Here are some points, each followed by its number:
[-17 -31 -20 73 -101 -66 -40 -51 11 42 74 51 1 -110 58 7 35 9 92 2 -31 89 -53
 127 -4 70 31 -60 -99 -42 -31 -6 3 21 21 -43 -60 54 127 -1 -15 -68 11 63 53 -38
 11 -20 -22 -2 26 -110] 0
[-38 -7 31 0 15 13 -2 16 -4 22 -26 12 3 -20 11 -13 16 10 4 19 2 -8 -15 -44 -27 -5 -32 -20 -10
 -1 -5 12 -6 -31 -13 -26 9 6 3 3 19 13 -11 -19 -36 6 -17 -14 -5 -7 3 -8] 1
[-17 1 20 -20 1 47 9 40 24 1 -6 -15 7 16 -25 -30 -7 -8 -25 -3 1 -42 8 -10 30 12 -13 -8 25
 9 -3 -3 5 -17 -15 0 -5 12 -23 11 12 -15 25 -7 -15 37 2 9 29 4 -37 9] 2
[-2 -18 -31 -3 17 32 12 10 -31 11 -36 -20 -3 30 -13 17 17 19 -38 22 8 -40 17 13 -32 -26 7 -23 37
 -39 21 -18 9 37 -5 28 23 -17 5 -19 -13 16 -19 -1 25 9 -30 77 -7 7 10 58] 3
[8 2 19 -12 -8 18 -10 12 14 3 15 -30 5 6 -11 -9 -29 -21 17 -25 -1 -6 8 25 21 6 12 11 2
 1 10 1 12 5 17 0 3 2 -18 7 -6 2 21 30 -3 1 13 -7 3 -33 -4 15] 4
[-31 22 45 -21 10 55 -8 17 61 -18 -8 -41 44 7 -10 -32 -4 -33 20 -23 7 -16 47 36 -8 -11 35 1 15
 -3 -13 14 -10 -42 -35 -41 31 17 13 3 -28 -21 22 -53 -24 84 26 -8 43 7 6 5] 5
[-7 -4 62 -17 6 -11 8 10 10 15 -3 -10 -5 -3 13 -4 11 -15 13 17 16 -15 10 -24 -2 17 9 -12 -7
 7 -24 8 -5 -31 -31 -1 25 -11 -5 -22 11 27 -24 -41 -32 22 -18 6 -8 -3 -4 24] 6
[-2 -14 -7 18 -4 6 14 -10 -5 -25 10 0 -11 -33 3 16 14 -24 -2 7 -14 1 26 41 -4 6 7 -29 -5
 -22 5 -28 11 9 -3 16 -5 -3 28 -20 -12 -35 -12 3 47 -3 28 21 -4 26 23 -4] 7
[39 7 -9 26 -11 -59 -5 -44 -49 25 -31 44 -24 48 39 58 -13 28 -24 29 -21 32 2 -39 -27 -9 -10 -21 18
 -24 -9 9 -34 21 -13 25 24 -24 8 11 -3 25 -11 -4 -5 -30 -36 11 -35 12 -2 -9] 8
[-31 -16 -20 10 16 20 35 6 -2 -22 -8 -5 -35 5 -44 29 14 -7 -33 19 8 -52 63 -17 0 -15 17 -4 94
 -6 34 -53 -86 44 1 77 8 -11 -44 -20 -70 35 -16 -13 2 34 -11 58 -15 44 43 72] 9
[24 -12 21 -19 -14 22 24 25 -41 -19 20 -21 16 -37 21 -24 -13 -1 -27 -4 10 -30 17 -6 24 -7 6 -14 9
 16 -26 -7 5 -5 -5 17 -17 -18 -37 -2 -7 -12 -1 10 7 18 14 6 12 3 19 7] 10
[-17 -42 -50 -4 -28 3 16 37 -56 39 8 1 25 -51 -17 11 22 34 7 16 -55 5 -30
 -25 -12 -45 -64 58 -61 18 -2 17 38 35 44 -43 -22 9 -43 25 15 -11 8 33 25 -35
 41 -59 -20 -111 -41 -24] 11
[-75 64 -29 -69 69 71 4 27 57 111 11 -51 99 -40 -32 -107 -41 21 -39 -71 -1 -42 -82
 -115 -14 -73 -61 46 125 71 71 -34 127 -37 -24 3 -124 51 -127 82 -82 61 111 98 24 21
 -35 -31 59 28 85 -45] 12
[45 -2 38 -27 -28 -11 -29 31 8 60 5 -33 7 -5 -19 -35 -5 -10 -25 -28 48 -3 -43 -41 -5 49 16 7 38
 30 22 19 25 11 -8 13 -22 1 -63 20 2 64 25 60 -2 -35 -54 -21 -35 -34 26 9] 13
[-61 -17 6 27 -11 -54 -8 -7 -10 29 36 64 27 -60 65 18 53 70 2 33 -52 31 -27 -53 -11 14 -61 -13 -47
 18 -8 -2 -4 8 -4 -51 -19 21 17 3 -5 -20 -20 -34 -34 11 -23 -57 -19 12 3 -86] 14
[28 -1 -127 40 -20 -84 -12 -74 -54 8 -17 79 -50 60 4 74 0 46 -52 53 -41 54 -14
 -50 -29 -31 -23 -8 24 -31 -10 -2 -67 51 66 45 15 -39 48 7 10 17 -28 12 1 -43
 -77 26 -44 46 -13 -4] 15
[54 41 9 3 -3 17 50 1 19 -71 18 -35 34 66 -5 -5 -9 -22 -23 -32 15 3 79 31 50 -25 20 12 21
 -3 -34 -23 -13 -12 -22 33 52 11 -42 10 13 -13 -4 -13 -13 30 42 9 42 -13 -23 35] 16
Which five points above are nearest to each new point by angle, seen from the average point of the numbered points? Their numbers follow each, nearest first.
[-25 -12 22 -25 26 23 -5 5 24 9 -12 -13 -15 -4 -14 -21 4 -13 22 -29 10 -14 -9 -4 21 -2 0 8 -28
 23 14 4 -2 -46 3 -47 -18 14 -1 -6 13 -9 6 -54 -33 10 22 -7 7 6 -14 -22] -> 5 1 2 6 4
[21 13 -21 11 11 -21 3 -16 -9 -21 2 0 -1 42 -27 9 13 6 17 -12 11 10 -6 13 24 -11 1 24 -16
 10 -2 11 7 11 4 8 11 -5 1 -8 26 -16 -3 -13 3 -25 1 1 16 -2 -33 -12] -> 16 15 4 8 7
[25 -21 2 7 -8 -17 12 -36 -53 -28 7 28 -8 -47 55 -13 11 -10 -7 8 19 20 -11 20 -20 39 4 1 -34
 15 -31 0 3 -17 -3 -21 -17 10 88 -10 11 -16 -34 -21 15 -25 23 -10 -17 24 0 -25] -> 0 7 14 8 6
[1 52 0 6 -10 -32 17 -5 59 -65 76 42 30 25 -35 19 33 -5 32 -13 19 2 9 77 40 57 13 -17 -14
 18 -44 5 27 24 -30 13 -14 15 28 -26 8 -2 14 -4 10 -1 7 -2 48 -2 14 44] -> 16 7 4 0 5
[-37 6 38 -22 29 50 -16 48 33 2 -14 -12 9 16 -33 -27 -16 -20 -50 -44 -7 -31 36 -25 39 12 -20 -4 14
 12 12 -2 13 -9 -16 26 8 25 -50 -6 -21 -13 36 -6 0 53 -10 23 36 9 21 17] -> 2 5 12 16 4
[-31 -12 -35 -24 38 18 36 6 6 -1 13 -31 40 -28 -26 0 10 -9 34 -11 -25 -4 0 2 18 -33 -3 48 -24
 31 22 0 22 -17 42 -24 -9 -10 -29 -14 -5 -4 9 2 -11 14 43 -24 11 -27 -42 -24] -> 11 4 5 2 12
